One vector is turned by the same rotation once a tick. Each row is the vector after some number of ticks, and that number follows the row.
The counts run from 0 to 335.
[-0.84 -0.79 -0.51 -2.03  1.56 -0.63 -2.34  1.17  2.05 -1.22 -2.35 -0.41
  1.26 -0.21  0.52  0.95 -0.51  2.59  1.40  0.68 -2.36 -2.26  1.50 -0.40
  0.79  0.41 -0.38 -2.93  2.54 -0.13 -1.08 -0.84]  147
[ 0.52  1.62  0.33 -1.04  1.53  0.18 -3.21  0.21  1.01 -4.03 -0.61  0.37
  0.64  1.39  0.70 -1.01 -0.86  0.10  2.06  1.43 -1.11 -0.26  1.09 -0.65
  0.07  3.49 -0.11  0.45  1.89 -2.32 -1.56  2.11]  286
[ 1.53 -0.44 -0.25 -1.18 -0.13  1.06 -2.57  0.86 -0.45 -0.27 -0.74 -0.42
  3.28  1.54  0.20  0.65 -2.76  0.89  2.09 -0.69  2.81  0.79  1.26  2.33
  1.44  0.04  1.79 -0.17  0.37  1.76 -1.78  0.11]  212
[ 0.57  1.87 -0.28 -0.20  3.00 -0.13 -1.10  0.74  0.40  1.15 -0.99  0.96
  1.67  1.27  0.21  1.60 -0.37 -0.17  1.17  0.61  2.80  0.83  1.73  3.59
  2.02  1.33 -0.54 -2.49  1.20 -2.11  0.34  2.48]  222
[ 0.38  0.47 -1.66  1.04 -2.19  0.86 -1.57 -0.83  3.17 -0.06 -2.69 -2.27
  1.20  2.38 -1.54 -0.92 -0.71  0.38  0.22  1.80  0.68  0.92  2.59  1.73
  1.52  0.66  0.70  0.09  1.73  1.32 -0.63  0.87]  265
[ 0.27  2.59  0.90  0.69 -0.85  0.31 -0.68 -0.66  1.72  0.43 -0.20  0.03
  4.13  1.47 -0.77  0.12  0.90  0.35  0.82  0.32  2.97  1.68  1.38  2.14
  1.32 -1.82  0.81 -0.68  2.39  0.94 -2.61  0.35]  51
[ 1.98  0.19  0.68 -0.22 -0.54  2.11 -0.65  0.51  1.78 -2.50 -0.48 -0.09
  2.19  1.91 -0.60 -0.78 -2.81  0.54  1.49  0.90  0.27  1.99  1.74 -0.91
 -0.07  3.71 -0.74 -0.79 -0.63  0.43 -1.61  0.94]  131
[ 0.31  2.62  1.17 -1.49  1.46 -0.06 -1.56 -0.13  2.08 -2.11 -1.62 -0.14
  2.92  0.53 -0.98  1.22  1.35  0.68  0.99  0.33  2.95  0.43  2.05  0.92
  0.30 -1.92 -0.36 -1.25  2.35 -0.75 -2.89  0.83]  102
[-0.90 -1.27  0.57 -3.40  1.09 -0.81 -0.07  0.98  0.67 -2.47 -0.92 -1.10
  0.77  1.44  0.77  0.25 -2.55  2.07  2.02 -0.44 -1.39  0.14  2.15 -0.06
 -0.11  1.65 -1.46 -3.32  0.67 -1.04 -1.46 -1.27]  199
[ 0.00  0.38 -0.33  0.00  3.48  0.06 -3.27  0.27  0.82 -0.08 -0.52  0.60
  1.01  0.55 -0.13 -0.10  0.35  0.21  0.52  2.72 -0.27 -0.12  0.52  0.38
  1.69  3.61  0.00 -0.04  1.09 -2.42 -0.21  3.45]  285
[-1.37  0.45 -0.07 -0.69  2.02  0.08 -2.62 -0.18  2.69 -1.97 -0.57 -0.57
  1.57  1.86 -2.00  1.56 -0.19  0.87  0.26  1.08  2.87  0.67  2.52 -1.73
  0.32 -0.58 -0.02 -1.80  1.35 -1.43 -2.60 -0.72]  101
[-3.10  1.85  0.80 -2.37  1.52  1.14 -0.99  0.74 -0.76 -2.20  0.49 -0.97
  1.32  1.87  3.17 -1.14 -0.26  0.32  1.62 -1.25  1.36  0.98  0.88  2.86
  0.60  0.05 -0.12  0.53  0.82 -0.88 -3.66 -1.17]  4
[ 0.60 -0.39  1.14 -1.88  1.66  0.31 -1.26  0.59 -0.12 -1.39 -1.63  0.89
  3.16  0.76  0.38  1.33 -1.06  0.14  2.17 -1.83  2.53 -0.56  1.24  2.48
  1.18 -0.17 -0.24 -0.95  1.36  0.27 -3.35 -0.54]  211
[-0.88 -0.71 -1.99 -0.11  2.00 -0.30 -0.98  0.16  1.88  0.48 -2.53  0.36
  0.38  0.81 -0.76 -0.37 -1.65  0.76  0.80  0.40  1.29  1.43  2.70  0.00
  2.14  2.63 -0.59 -3.53  1.25 -1.00  1.60  2.07]  89
[ 0.58  2.93 -1.60 -1.56 -2.43  0.91 -2.22 -0.76  1.90 -1.59  1.39 -2.44
 -0.11  2.81  0.30  0.41 -1.16  0.33 -0.02  0.40  1.01  1.02  2.26 -1.32
  0.15  0.62  1.75 -1.21  1.20  0.71 -2.20 -0.01]  276
[ 1.19  0.90  1.46  0.45 -1.97  1.03 -0.53  0.50  3.99 -1.17 -0.56 -2.36
  1.50  2.22 -0.33 -1.67 -0.48  0.39  0.35  1.00 -0.23  2.14  1.86  0.04
 -0.36  1.74 -1.26 -1.11  0.22  0.52 -3.32  0.61]  132
[ 1.65  2.26  0.05 -0.91 -2.62  0.85 -2.38 -0.20  1.25 -1.92  0.24 -2.05
  0.77  2.95  0.95  0.77 -2.10  0.06  2.60  1.25  0.14  0.34  1.03  1.00
  0.36  1.79  1.20 -0.48  1.08 -0.63  0.35  0.66]  224
[ 0.68  1.52  2.18 -0.72 -1.67 -0.59  0.04  1.12  1.30 -2.97 -1.69 -2.58
  2.35  1.27  0.75  0.17 -0.77  0.83  2.41 -0.94  1.04 -0.41  2.45  2.36
  0.21  0.57 -1.24 -2.69  0.90 -0.81 -0.69 -1.33]  91
[ 0.95 -2.40 -2.48 -2.01  1.32 -0.77 -1.39  0.32  1.96  0.69 -0.79 -1.45
 -2.29  0.88  0.50 -0.64 -2.78 -0.01 -0.49 -0.42  1.15  1.21  1.11 -2.32
  1.17  1.36  1.88 -1.96  0.74  0.65  0.34 -0.68]  301
[-0.57  1.02 -1.59  1.31 -1.42  0.95 -3.16  0.74  1.19  1.25 -2.55 -0.97
  0.93  0.88  1.53 -0.04 -0.87  1.58  0.31 -0.03  0.28 -0.42  3.05 -0.33
  2.96 -0.09  0.84 -0.06  0.63  0.84 -2.25 -0.47]  322
[ 1.34 -1.08 -1.47  0.52 -1.83  1.16 -3.49  0.35  1.44  0.66 -1.06 -2.13
  2.28  2.45 -0.66  0.10 -2.34  0.20 -0.34  1.23  1.47  0.03  1.27  1.06
  1.34  1.06  3.14  0.90  0.81  1.61 -1.31  0.56]  213
[-4.38 -0.62 -1.36  0.21  1.05 -0.07 -2.52  0.27  2.50 -0.76 -0.27 -0.47
  1.09  0.66  0.74  0.58  0.12  1.55  0.91  0.52 -1.75  0.40  2.09 -1.06
  0.72  0.65  0.54 -2.04  2.08 -0.44 -0.57  0.06]  95
[-1.42  1.79 -0.36 -1.21  0.45  1.82 -0.97  0.14 -0.94  0.34 -0.04 -1.05
  0.99  1.52  2.51 -1.97 -0.99  0.05  0.69 -1.66  3.14  3.08  1.09  1.64
  0.86  0.33  1.84  1.31  1.69  0.61 -2.62  0.46]  5
[-0.24 -1.86  0.07 -0.59  0.28 -0.71 -1.33 -0.56  1.22 -0.30 -2.62 -2.54
 -1.35  2.40  0.05 -2.28 -1.62  0.13  1.66  0.31 -0.52  1.18  1.42 -0.18
  2.56  1.52  1.42  1.13  1.22 -2.63 -0.27 -2.03]  312
[-1.26  1.89 -0.55  1.04 -0.25  1.02 -1.16  0.24  2.59  1.53 -1.40 -2.89
 -1.60  2.46  1.55 -1.17 -1.06  0.12 -0.20 -0.63  0.32  1.17  2.99 -0.88
  3.25  0.52 -0.18  0.13  0.64 -0.99 -2.16 -1.86]  271
[ 1.53  0.00 -0.29 -3.80  2.37 -0.97 -0.29 -0.01  0.26  2.29 -1.80 -1.09
 -0.63  1.77  0.81  0.53 -0.08  0.51  0.74 -0.11  0.56  0.02  0.04  3.49
  1.23  0.06 -0.98 -2.30  2.59 -0.49 -0.12  0.77]  330
[ 1.51  1.00  0.19 -1.75 -0.81  1.80 -3.08  1.17  0.37 -0.43 -0.91 -0.31
  1.66  2.21  1.41 -0.80 -2.97  1.81  1.92 -0.05 -1.96 -1.04  1.00 -1.84
  0.92  0.77  0.94 -0.74 -0.86 -0.32 -2.72  0.19]  281
[-1.73  0.64 -1.40 -0.66  1.50  0.61 -3.03 -0.99  1.05  1.87  0.34  1.54
  2.29  0.09  2.87 -0.90  0.24  1.33  2.21  0.11 -1.20  0.00  1.37  0.40
  2.17  1.11  1.14 -2.46  2.97 -0.23 -1.19  2.47]  228
[ 0.72 -0.85 -2.09 -0.36  0.35  0.66 -3.42 -1.22  1.88 -0.23 -0.45 -1.62
  1.47  1.18  0.17 -0.11 -0.24 -0.46  1.52  0.88 -1.46  0.09 -0.37  1.95
  2.74  1.20  1.39  0.19  3.61  0.10  0.49 -0.88]  53
[-0.88 -0.45 -2.08 -1.71  1.32 -0.22 -1.46 -1.69  3.76 -0.09 -1.97 -0.09
 -0.02  0.55 -1.51 -0.16  0.44 -0.28  0.07 -1.09 -0.56  0.47  1.52 -0.52
  3.15  0.06 -0.62 -0.84  3.34 -0.76 -1.10 -1.93]  209
[ 0.25  0.26 -0.50 -2.66  0.59  1.45 -1.00  0.25 -0.09 -0.33 -0.40  0.56
  1.46  3.34  0.49  0.61 -3.90  1.64  2.71 -0.03 -0.70  0.46  2.00 -0.24
  0.90  2.19 -0.15 -1.71  0.15 -0.88 -1.49  1.99]  332
[ 1.61 -2.53  0.99  0.67  1.67 -0.81 -1.15  1.22 -0.08  0.90 -0.93 -3.12
  1.15  1.61  1.95 -0.87 -0.89 -0.40  0.19  0.84  1.09  1.00  0.69  3.33
  1.55  2.99  2.09 -0.07  0.77 -0.87  0.44  1.21]  243
[ 2.20 -2.06  0.12 -1.57 -0.99 -0.59 -2.15  0.23  1.56 -0.67 -1.40 -3.64
  1.12  2.03 -0.03 -0.56 -1.59  0.72  1.70  1.81 -1.07  0.30  0.41  1.32
  0.43  1.65  2.35 -0.65  2.08  1.06  1.68  1.02]  306
[ 0.36 -2.56  0.26 -0.96 -0.27 -0.65 -0.72 -0.92  0.83  0.69  1.39 -3.53
  1.67  1.62  1.28  0.17 -0.12  0.64  0.77  1.26  1.23  1.96  0.50  2.98
  0.47 -0.08  3.02 -2.24  1.83  1.87  0.67  0.58]  93
[ 1.17 -1.75 -1.92 -0.37 -0.19 -0.96 -1.45 -0.02  2.56  2.00 -0.78 -2.18
  0.87 -0.06  0.02 -0.34  0.21 -0.03 -0.37  0.53  0.91  0.99  1.34  0.68
  0.41 -0.13  2.17 -3.23  2.89  3.50 -0.11  1.51]  145
[ 1.84 -1.13  1.75 -2.59  3.38 -0.98  0.11 -0.65 -0.25  1.13  0.39 -1.19
  0.25  1.76  1.09 -1.44 -0.82 -1.90  1.00 -0.77  1.51  1.74 -0.41  1.62
  2.06  1.26 -0.08 -0.74  1.47 -2.35 -1.06 -0.91]  180
[ 0.09  0.58  2.03 -2.76  0.85 -0.70 -0.55  1.86  0.49 -1.56 -2.23 -1.01
  0.95  0.87  1.95  0.08 -0.79  3.00  2.16 -1.28 -0.42 -1.38  1.40 -0.03
  0.10 -0.88 -0.39 -2.29  1.02 -0.27 -2.85 -1.35]  148
